128 stands for zero in the data rows.
Some points, each followed by its number:
[ 72  66 209 149 102 168 121 118  51 163 127  47 118 126 111 207] 0
[169 115 109 104 137 142 169 104 149 105 106 160 135 166 155 128] 1
[126  95 118  99 125 164  90  60 129  73 108 128 152  60 104 125] 2
[101 183 169 125 200 128  90 182 109 162 136 126 108 161 135 115] 3
[118 125 137 174 160 123  80 164 131 130 109 124 112 122  88 102] 4
[ 91  80 103  32 151 135  89 169  75 119  99 130 154 148 119 119] 5
[112  56 138 165 102 124 153  97 137 131 200  96  94 134 169 167] 6
[151 128  78 140 103 104 154 104 176 126 172 151 111 109  91  80] 7
[ 84 105 122 148  17 120 141  84 162  97 126  97 173 166  89 149] 8
[155  71  83 147  82  39 126 148 176 113 175 202 118 151 103 117] 9
[116 185 115 141 205 160 133 162  80 126 113 135 107 150 118 109] 10
[170 161 192 148 112 206 176  78 173 133  97  81 122 139 182 159] 11
[203 142  97 107 194 170 195 147 173 132  82 154 108  93 107  45] 12
[168 104 177 101 148 199 183  99 106 120 112 107 132 137  93 137] 13
[177 146 104 105  93 125 158  73 155  98 158 146 123  91 119 129] 14
Which two points above are nearest to each new point by angle, seen from the average point of the numbered points? Their numbers follow each, nearest first.
[147  70 130  93 166 144 126 166 119 185  83 132  88  70 125  78] 12 5
[103 113  52 116 119  81 127 164 153 121 120 175 156 154 131  88] 9 7
[130 154 162 146 137 147 174 130 130 183 145  87  94  96 165 129] 11 3
[175 171  88  92 114 105 116 161 167  99 133 197 169 166  98  87] 9 7
[180 153  76 106  95  93 152 123 171 105 193 181 102 189 167 120] 9 1
[135  95 129  99  68  89  95 112 140 133 136 127 106  84 154 142] 9 6
[140 133 123 138 115 116 107  95 178  70 134 148 229 170  60 124] 8 9
[176  56 106 201  77 163 163 119 206  65 100 121 179 160  62 124] 8 9
[119  71 127  69 206 161  72 186  73 145  67 138 131  87 117  91] 5 4
[178 120 120 161 137 116 150 128 133  99 193 179 112 160  93 137] 9 7
[148 110  96 145 103 105 175 109 143 107 165 169 112 188 150 146] 9 1
[135  61 146 126  97 160 163  81 117  99 138 123 197 153  45 143] 8 13
[102  97 190  79 148 155  75 165  89 168  65  54 120  81 184 132] 0 5
[ 94 156 124 178 119 114 136 106 112 123 114 128 187 104  88 149] 8 4
[ 93 126 147 103 108 166 105  94 104  83 133 102 151 154 161 207] 0 8
[205 164  87  96 122 140 171  99 182  65 112 202 153 180  82  95] 1 14
[112 102 151 164 117 114 144 109 134 172 169  88 106  85 129 129] 6 0
